In the data rows, the value 128 means zero.
A hidden rule labels the rows of this table. It goes by one to three of the table's principal directions, not those with the most spread.
[164, 82, 155, 152, 97, 127, 147, 143, 153, 133, 144, 111, 135, 119, 159, 97, 191, 128, 137, 180, 119, 111, 152, 185, 83, 103, 126, 191, 142, 104, 171] soap
[64, 167, 118, 140, 146, 44, 162, 161, 81, 52, 75, 102, 95, 138, 86, 67, 110, 173, 139, 159, 50, 207, 121, 169, 211, 113, 13, 67, 152, 219, 129] drum
[146, 112, 167, 145, 104, 109, 148, 43, 152, 140, 76, 114, 128, 163, 107, 124, 166, 124, 192, 101, 125, 137, 99, 227, 112, 74, 116, 172, 153, 112, 184] kite
[135, 124, 147, 123, 160, 122, 128, 126, 136, 82, 113, 153, 129, 105, 131, 83, 131, 158, 115, 189, 89, 153, 117, 164, 120, 83, 91, 154, 151, 151, 115] kite
[131, 128, 129, 150, 150, 106, 162, 130, 121, 72, 109, 129, 149, 142, 152, 61, 154, 172, 119, 205, 92, 183, 122, 194, 127, 124, 64, 144, 154, 161, 136] nest
[130, 111, 104, 124, 118, 116, 127, 121, 107, 144, 150, 99, 136, 117, 113, 138, 126, 134, 148, 112, 142, 134, 129, 91, 120, 155, 170, 110, 110, 104, 114] bean
[147, 140, 157, 122, 144, 148, 110, 95, 171, 115, 105, 175, 129, 128, 128, 124, 111, 125, 120, 137, 122, 121, 99, 176, 116, 74, 100, 161, 143, 128, 130] nest
[149, 117, 120, 139, 115, 139, 139, 108, 138, 150, 143, 119, 152, 155, 145, 125, 157, 119, 134, 121, 140, 120, 129, 132, 100, 148, 151, 142, 128, 104, 143] bean
[59, 150, 126, 95, 167, 81, 151, 142, 58, 72, 63, 106, 92, 112, 95, 105, 98, 161, 140, 127, 78, 177, 136, 100, 206, 133, 81, 58, 135, 203, 102] bean
[123, 126, 95, 138, 126, 122, 141, 154, 110, 119, 147, 107, 147, 144, 148, 108, 128, 144, 113, 148, 132, 143, 143, 100, 131, 182, 119, 100, 114, 130, 124] drum
[127, 101, 109, 130, 81, 95, 146, 155, 114, 154, 144, 73, 124, 101, 112, 155, 118, 116, 161, 110, 154, 111, 148, 122, 141, 156, 146, 101, 87, 97, 135] soap
[136, 119, 108, 133, 183, 126, 149, 125, 109, 67, 115, 135, 162, 124, 151, 74, 130, 178, 104, 206, 97, 181, 116, 133, 127, 142, 95, 117, 137, 159, 90] bell
[117, 127, 122, 143, 62, 115, 99, 148, 139, 196, 158, 91, 89, 139, 85, 185, 123, 79, 158, 39, 154, 76, 143, 86, 137, 128, 167, 109, 109, 95, 161] drum
[114, 103, 117, 147, 91, 76, 144, 105, 113, 126, 87, 62, 114, 145, 85, 127, 111, 144, 190, 100, 132, 145, 122, 153, 161, 129, 97, 85, 106, 120, 160] bell
[149, 111, 132, 143, 122, 134, 124, 109, 150, 127, 120, 125, 138, 135, 131, 126, 126, 132, 137, 138, 140, 124, 117, 156, 115, 115, 117, 140, 123, 111, 139] bell
[141, 99, 125, 141, 116, 64, 136, 139, 155, 70, 93, 103, 122, 80, 84, 92, 67, 164, 156, 190, 97, 150, 101, 205, 159, 66, 29, 102, 99, 131, 119] kite
[190, 89, 124, 124, 96, 152, 98, 137, 174, 175, 215, 140, 151, 75, 138, 143, 141, 108, 121, 149, 157, 81, 131, 113, 48, 112, 207, 187, 107, 47, 114] kite
[148, 128, 127, 135, 97, 134, 90, 102, 180, 151, 123, 135, 123, 142, 100, 154, 74, 110, 142, 88, 156, 92, 101, 138, 125, 101, 110, 118, 101, 88, 144] kite
[136, 138, 143, 112, 135, 127, 120, 123, 148, 107, 128, 160, 131, 114, 132, 99, 117, 141, 118, 159, 110, 136, 117, 162, 113, 98, 102, 154, 139, 128, 126] kite
[157, 73, 114, 156, 91, 105, 132, 153, 138, 119, 143, 80, 140, 99, 135, 115, 115, 159, 149, 181, 160, 129, 140, 163, 113, 139, 107, 131, 90, 85, 144] bell
[102, 108, 94, 107, 106, 84, 146, 180, 87, 127, 142, 71, 114, 93, 105, 125, 109, 130, 142, 123, 110, 123, 161, 64, 159, 167, 137, 64, 91, 130, 109] soap
[74, 181, 123, 105, 114, 140, 163, 195, 81, 171, 155, 128, 108, 161, 162, 155, 181, 68, 93, 68, 115, 99, 187, 57, 158, 199, 168, 105, 147, 172, 141] kite
[128, 168, 146, 122, 129, 168, 101, 115, 155, 168, 145, 177, 118, 151, 129, 168, 134, 83, 107, 73, 140, 95, 118, 113, 117, 112, 161, 153, 149, 126, 132] bean
[85, 159, 142, 125, 168, 97, 152, 127, 102, 52, 58, 138, 114, 154, 128, 63, 120, 174, 119, 170, 69, 190, 121, 175, 177, 111, 26, 105, 162, 206, 136] kite
[169, 107, 126, 124, 107, 150, 90, 102, 183, 143, 140, 144, 145, 121, 129, 136, 81, 128, 130, 129, 166, 95, 108, 138, 93, 111, 128, 143, 96, 68, 132] kite
[120, 167, 130, 119, 133, 147, 137, 126, 126, 150, 153, 159, 137, 163, 150, 124, 168, 102, 104, 104, 113, 125, 133, 113, 111, 147, 155, 148, 159, 141, 135] kite
[94, 172, 144, 133, 160, 127, 130, 166, 119, 96, 115, 162, 100, 139, 130, 107, 142, 125, 90, 143, 74, 145, 133, 130, 162, 101, 80, 126, 170, 198, 123] soap
[164, 122, 110, 146, 137, 120, 126, 101, 169, 109, 131, 141, 158, 126, 112, 113, 100, 136, 129, 154, 119, 138, 86, 165, 116, 100, 97, 125, 116, 113, 106] drum
[80, 131, 124, 155, 147, 39, 182, 112, 82, 34, 26, 73, 113, 157, 90, 53, 115, 197, 173, 174, 62, 224, 108, 212, 208, 110, 0, 67, 145, 208, 149] bell
[97, 114, 108, 147, 129, 77, 148, 117, 95, 73, 59, 72, 121, 153, 105, 90, 89, 185, 163, 147, 120, 182, 120, 156, 183, 147, 42, 64, 110, 157, 146] soap
[133, 130, 133, 115, 143, 136, 124, 124, 127, 118, 138, 146, 134, 121, 138, 107, 138, 139, 116, 149, 115, 137, 128, 123, 109, 123, 138, 147, 141, 129, 120] kite
[136, 138, 127, 111, 148, 165, 139, 127, 120, 146, 148, 152, 150, 128, 163, 146, 150, 109, 102, 123, 143, 115, 138, 100, 110, 160, 176, 142, 132, 126, 108] soap
[93, 192, 142, 125, 184, 191, 135, 133, 99, 137, 124, 185, 126, 192, 177, 143, 184, 99, 67, 94, 116, 132, 143, 78, 139, 165, 157, 139, 186, 195, 122] drum
[113, 112, 91, 129, 171, 105, 120, 145, 92, 70, 116, 106, 130, 102, 107, 96, 82, 184, 119, 175, 104, 173, 119, 78, 159, 142, 97, 68, 110, 156, 76] drum
[150, 105, 147, 132, 112, 130, 140, 97, 134, 145, 140, 120, 139, 144, 145, 99, 190, 131, 148, 140, 118, 129, 135, 157, 78, 119, 158, 182, 154, 105, 163] kite
[124, 174, 140, 130, 159, 177, 121, 119, 146, 137, 121, 184, 134, 166, 153, 153, 135, 96, 86, 101, 130, 113, 118, 121, 134, 128, 128, 139, 153, 157, 121] soap
[121, 124, 140, 113, 123, 91, 138, 98, 126, 105, 85, 117, 120, 112, 97, 115, 99, 147, 165, 130, 118, 149, 109, 178, 148, 97, 92, 119, 121, 129, 133] bean
[94, 146, 139, 130, 88, 127, 131, 131, 112, 176, 114, 102, 96, 168, 118, 171, 144, 89, 151, 45, 151, 98, 152, 108, 154, 152, 148, 111, 129, 130, 174] mint
[29, 164, 142, 121, 135, 125, 170, 125, 26, 123, 43, 80, 89, 232, 160, 115, 182, 144, 142, 61, 127, 168, 184, 87, 197, 221, 109, 78, 167, 208, 199] kite
[107, 164, 128, 120, 140, 136, 103, 133, 131, 126, 125, 155, 110, 137, 113, 141, 97, 121, 111, 102, 125, 126, 118, 106, 149, 120, 115, 113, 134, 147, 119] kite
[143, 111, 123, 124, 99, 97, 144, 122, 145, 127, 128, 108, 138, 119, 117, 107, 122, 129, 152, 140, 116, 125, 125, 161, 120, 117, 108, 126, 112, 106, 141] drum
[107, 110, 107, 146, 118, 86, 143, 147, 113, 88, 84, 79, 119, 137, 112, 102, 90, 161, 145, 148, 118, 151, 133, 139, 177, 143, 51, 67, 102, 149, 140] bean
[185, 104, 142, 112, 145, 144, 107, 118, 178, 122, 171, 174, 150, 62, 128, 113, 128, 127, 112, 186, 108, 111, 104, 149, 68, 63, 155, 187, 131, 92, 87] soap
[179, 121, 165, 122, 179, 172, 118, 47, 205, 68, 55, 201, 168, 147, 159, 82, 90, 157, 108, 194, 118, 135, 73, 227, 101, 56, 41, 172, 140, 128, 127] soap
[53, 178, 122, 120, 144, 86, 153, 222, 73, 89, 117, 122, 79, 119, 116, 108, 129, 126, 94, 135, 62, 153, 165, 93, 208, 141, 69, 72, 149, 223, 114] bean
[118, 160, 124, 101, 144, 143, 126, 156, 126, 134, 156, 163, 128, 116, 139, 132, 128, 104, 92, 122, 109, 114, 137, 88, 128, 138, 147, 125, 135, 144, 100] soap
[105, 130, 106, 105, 107, 99, 142, 153, 97, 132, 141, 99, 125, 121, 122, 114, 119, 134, 137, 119, 122, 134, 150, 93, 140, 170, 135, 95, 110, 125, 128] kite
[110, 122, 113, 100, 208, 115, 140, 166, 80, 41, 116, 142, 136, 65, 137, 72, 104, 190, 88, 227, 74, 186, 131, 93, 152, 129, 96, 99, 133, 186, 51] mint
[137, 104, 121, 144, 124, 87, 151, 110, 129, 92, 95, 97, 140, 123, 111, 97, 114, 160, 159, 165, 115, 161, 111, 185, 141, 112, 75, 113, 116, 129, 134] drum
[146, 132, 129, 125, 133, 132, 136, 125, 155, 115, 128, 150, 147, 129, 142, 109, 122, 125, 113, 155, 117, 125, 119, 158, 117, 117, 101, 139, 127, 126, 124] bean
[73, 182, 142, 133, 175, 115, 180, 92, 83, 71, 40, 139, 131, 220, 154, 69, 163, 160, 122, 132, 78, 202, 123, 177, 178, 152, 43, 107, 185, 222, 161] soap
[130, 110, 136, 127, 109, 119, 104, 115, 145, 122, 98, 114, 112, 118, 106, 137, 79, 142, 151, 120, 152, 117, 119, 146, 140, 107, 98, 115, 103, 107, 144] drum
[169, 131, 137, 145, 125, 165, 88, 95, 194, 147, 138, 169, 140, 142, 125, 151, 102, 108, 117, 114, 153, 96, 93, 151, 98, 88, 125, 157, 123, 94, 131] nest
[116, 146, 129, 126, 170, 118, 140, 121, 126, 62, 86, 151, 137, 141, 138, 71, 109, 169, 106, 182, 87, 173, 111, 162, 149, 114, 49, 115, 145, 174, 117] kite
[92, 146, 149, 150, 121, 101, 133, 120, 106, 120, 87, 110, 91, 160, 101, 127, 145, 134, 155, 99, 112, 154, 126, 160, 165, 106, 93, 122, 157, 166, 165] bean
[146, 112, 113, 131, 152, 135, 121, 96, 128, 115, 122, 127, 149, 119, 120, 132, 107, 149, 135, 139, 142, 145, 103, 121, 121, 130, 140, 118, 115, 115, 100] drum
[95, 156, 136, 118, 163, 126, 141, 101, 103, 95, 73, 140, 123, 158, 127, 115, 118, 147, 128, 120, 112, 164, 116, 139, 164, 133, 91, 105, 147, 175, 127] bell
[69, 164, 112, 122, 209, 113, 174, 130, 60, 30, 46, 132, 139, 173, 156, 57, 119, 195, 96, 183, 76, 218, 128, 127, 196, 175, 31, 64, 155, 233, 105] mint
[112, 119, 105, 149, 65, 90, 119, 137, 118, 169, 143, 67, 106, 148, 88, 154, 115, 117, 172, 67, 156, 116, 138, 108, 144, 154, 139, 92, 100, 97, 165] kite
[104, 118, 120, 116, 132, 116, 160, 131, 65, 126, 127, 93, 134, 135, 150, 112, 169, 152, 142, 134, 134, 161, 158, 106, 128, 186, 163, 123, 136, 137, 136] nest
[96, 131, 146, 128, 156, 122, 117, 122, 99, 98, 82, 124, 96, 128, 111, 123, 120, 155, 135, 128, 114, 154, 127, 124, 162, 107, 104, 115, 147, 168, 129] soap
[122, 97, 101, 132, 113, 87, 137, 185, 101, 111, 155, 82, 120, 81, 115, 108, 119, 151, 134, 170, 114, 139, 153, 102, 140, 145, 122, 98, 102, 125, 111] soap
[81, 163, 132, 133, 130, 96, 145, 162, 100, 117, 104, 118, 92, 134, 101, 140, 127, 114, 130, 100, 96, 140, 136, 127, 188, 121, 93, 91, 142, 184, 129] soap
[150, 110, 147, 119, 118, 142, 131, 112, 135, 152, 144, 132, 136, 109, 141, 142, 157, 117, 140, 129, 147, 113, 133, 146, 94, 120, 175, 172, 132, 98, 135] kite
[87, 149, 144, 108, 109, 152, 141, 126, 87, 173, 113, 114, 108, 175, 154, 160, 167, 98, 135, 55, 158, 107, 169, 88, 140, 185, 175, 125, 140, 136, 171] soap
[93, 126, 171, 138, 211, 109, 172, 98, 81, 2, 9, 137, 125, 151, 162, 25, 153, 226, 124, 240, 66, 234, 120, 227, 168, 97, 2, 141, 189, 228, 144] nest
[117, 127, 144, 142, 101, 107, 142, 77, 131, 131, 69, 101, 121, 178, 113, 126, 126, 135, 176, 90, 144, 140, 115, 186, 147, 122, 89, 122, 130, 125, 183] nest
[139, 129, 139, 127, 100, 131, 117, 126, 147, 161, 151, 132, 121, 124, 122, 147, 138, 104, 137, 104, 141, 103, 130, 136, 109, 115, 155, 154, 128, 102, 144] soap
[102, 155, 116, 115, 119, 123, 126, 113, 113, 147, 120, 122, 120, 162, 112, 140, 118, 114, 138, 71, 130, 127, 127, 95, 147, 154, 138, 97, 127, 135, 136] kite
[164, 95, 138, 150, 119, 159, 116, 116, 153, 143, 137, 128, 143, 121, 150, 151, 134, 129, 130, 144, 176, 109, 126, 153, 97, 124, 149, 164, 115, 90, 138] soap
[169, 120, 124, 117, 133, 170, 101, 103, 156, 162, 181, 162, 156, 117, 143, 144, 138, 113, 112, 124, 153, 103, 115, 101, 67, 128, 199, 171, 127, 79, 108] drum
[151, 135, 144, 131, 123, 165, 104, 79, 156, 163, 137, 157, 139, 152, 135, 156, 136, 111, 133, 92, 165, 111, 108, 142, 93, 118, 167, 169, 138, 94, 143] nest
[169, 108, 143, 138, 90, 115, 114, 120, 183, 157, 156, 132, 124, 96, 96, 145, 129, 97, 151, 121, 122, 91, 110, 170, 98, 62, 140, 165, 121, 86, 136] bell
[144, 171, 152, 110, 166, 200, 116, 118, 149, 160, 172, 212, 145, 145, 175, 143, 185, 84, 70, 116, 120, 102, 128, 102, 79, 122, 195, 195, 177, 137, 110] bean
Here are more rows. What is the label of each one?
[179, 107, 143, 124, 83, 184, 81, 84, 188, 215, 176, 148, 138, 139, 134, 185, 140, 75, 140, 62, 189, 50, 122, 107, 56, 117, 221, 184, 114, 38, 156] -> kite
[216, 38, 166, 147, 75, 142, 47, 101, 208, 180, 176, 122, 108, 9, 74, 207, 85, 119, 183, 137, 210, 60, 96, 178, 57, 15, 204, 213, 81, 3, 121] -> soap
[132, 147, 121, 114, 131, 168, 148, 182, 117, 161, 197, 156, 149, 132, 191, 129, 192, 91, 72, 139, 126, 102, 172, 79, 91, 184, 190, 161, 145, 130, 118] -> mint
[150, 133, 140, 129, 111, 148, 123, 119, 165, 150, 139, 150, 138, 141, 144, 135, 135, 104, 120, 119, 140, 100, 124, 153, 103, 117, 130, 158, 129, 106, 146] -> nest
[148, 155, 155, 127, 164, 189, 134, 102, 146, 145, 141, 190, 152, 155, 177, 140, 182, 101, 90, 129, 133, 118, 121, 144, 91, 124, 166, 189, 170, 138, 125] -> soap
[96, 121, 117, 134, 58, 91, 135, 166, 99, 184, 147, 61, 90, 134, 98, 170, 140, 93, 170, 54, 148, 96, 166, 90, 155, 162, 162, 94, 105, 109, 167] -> bean
[125, 139, 112, 144, 153, 112, 127, 142, 138, 80, 107, 136, 132, 127, 118, 103, 88, 153, 110, 167, 104, 154, 108, 146, 158, 113, 57, 96, 122, 159, 106] -> bell
[140, 129, 106, 117, 138, 175, 120, 140, 120, 154, 173, 143, 158, 133, 171, 148, 134, 119, 92, 125, 169, 110, 144, 66, 98, 192, 189, 132, 114, 103, 106] -> mint
[140, 136, 98, 94, 162, 184, 133, 117, 92, 170, 195, 151, 172, 135, 175, 144, 176, 111, 92, 108, 149, 121, 146, 22, 74, 210, 255, 142, 134, 106, 83] -> nest
[111, 149, 125, 127, 123, 126, 133, 155, 120, 138, 141, 132, 117, 136, 130, 133, 140, 109, 115, 112, 115, 121, 142, 110, 140, 138, 130, 120, 136, 145, 130] -> bean
[134, 107, 142, 128, 85, 99, 151, 120, 143, 135, 103, 98, 123, 129, 121, 121, 132, 120, 165, 123, 129, 114, 136, 181, 131, 114, 101, 133, 114, 108, 168] -> mint
[159, 109, 108, 145, 94, 96, 146, 137, 158, 119, 151, 109, 155, 120, 128, 95, 121, 139, 139, 171, 123, 135, 120, 181, 108, 126, 91, 134, 107, 97, 139] -> soap
[135, 115, 116, 115, 80, 124, 130, 116, 127, 188, 157, 98, 130, 133, 116, 165, 139, 91, 159, 65, 157, 90, 141, 93, 110, 157, 193, 121, 104, 80, 144] -> nest
[170, 116, 145, 114, 128, 172, 116, 71, 158, 179, 151, 158, 152, 121, 137, 171, 151, 92, 138, 93, 164, 92, 110, 130, 73, 112, 213, 180, 131, 77, 120] -> soap
[90, 139, 126, 115, 129, 73, 155, 155, 107, 74, 75, 107, 108, 111, 105, 98, 81, 153, 140, 152, 94, 159, 130, 163, 191, 120, 38, 75, 113, 172, 125] -> bell
[125, 143, 145, 128, 127, 150, 123, 119, 120, 171, 149, 141, 117, 131, 127, 173, 166, 93, 131, 82, 144, 110, 132, 112, 116, 125, 193, 156, 149, 125, 130] -> soap
[98, 116, 99, 152, 112, 73, 160, 156, 88, 96, 100, 64, 122, 137, 112, 107, 111, 162, 153, 145, 123, 167, 140, 141, 179, 165, 69, 68, 105, 152, 140] -> drum
[42, 142, 116, 145, 142, 44, 162, 175, 37, 64, 66, 59, 74, 133, 82, 91, 124, 179, 157, 136, 70, 205, 149, 120, 228, 142, 49, 46, 144, 222, 135] -> bean
[182, 92, 132, 133, 114, 168, 87, 84, 168, 173, 166, 139, 147, 109, 126, 167, 123, 116, 141, 111, 182, 92, 108, 117, 67, 110, 203, 173, 110, 53, 123] -> bean
[135, 110, 147, 138, 130, 105, 138, 111, 143, 83, 78, 122, 128, 122, 125, 94, 107, 163, 146, 175, 120, 153, 113, 208, 140, 91, 54, 136, 126, 136, 146] -> mint
[149, 154, 146, 108, 192, 165, 144, 103, 128, 123, 157, 196, 157, 117, 156, 114, 193, 113, 89, 157, 84, 144, 112, 126, 84, 102, 184, 188, 183, 156, 82] -> soap
[172, 98, 124, 135, 129, 158, 94, 137, 169, 127, 159, 148, 147, 87, 142, 138, 93, 139, 107, 172, 164, 105, 118, 130, 93, 113, 136, 153, 100, 83, 105] -> mint
[144, 149, 133, 131, 127, 162, 117, 128, 158, 157, 165, 165, 137, 154, 146, 130, 162, 92, 99, 111, 115, 99, 129, 111, 94, 120, 156, 161, 152, 123, 133] -> kite
[88, 183, 127, 133, 147, 139, 151, 184, 95, 130, 149, 151, 116, 158, 158, 126, 177, 103, 80, 119, 97, 137, 158, 98, 153, 163, 128, 125, 168, 191, 127] -> kite
[165, 120, 122, 130, 107, 165, 108, 105, 167, 175, 165, 145, 152, 142, 142, 155, 132, 98, 122, 100, 165, 88, 121, 113, 82, 137, 177, 154, 115, 75, 135] -> soap
[103, 125, 102, 156, 168, 43, 158, 182, 108, 10, 79, 101, 118, 84, 87, 53, 72, 198, 122, 237, 45, 208, 106, 183, 206, 87, 0, 58, 120, 209, 84] -> soap
[154, 79, 129, 120, 128, 113, 94, 135, 139, 112, 140, 116, 118, 42, 94, 140, 76, 157, 146, 167, 145, 123, 115, 126, 117, 83, 141, 132, 93, 89, 91] -> bell
[118, 114, 115, 135, 166, 120, 130, 112, 105, 77, 84, 114, 135, 126, 123, 108, 92, 178, 131, 162, 129, 169, 112, 129, 156, 137, 87, 92, 117, 150, 106] -> kite
[149, 149, 144, 97, 138, 148, 110, 155, 158, 151, 189, 187, 126, 71, 126, 146, 140, 86, 92, 134, 103, 92, 127, 110, 94, 84, 180, 174, 143, 119, 87] -> mint
[185, 106, 128, 130, 135, 166, 94, 108, 188, 126, 157, 167, 161, 111, 147, 117, 104, 136, 105, 171, 148, 106, 104, 142, 72, 102, 133, 168, 115, 79, 112] -> kite
[127, 177, 132, 97, 133, 188, 90, 105, 137, 216, 187, 183, 120, 142, 118, 213, 150, 47, 107, 14, 152, 70, 122, 35, 99, 135, 255, 149, 147, 107, 102] -> bell
[148, 116, 130, 145, 118, 153, 97, 101, 156, 149, 126, 131, 129, 144, 122, 157, 108, 122, 135, 102, 165, 106, 112, 125, 114, 118, 140, 134, 116, 98, 139] -> bean
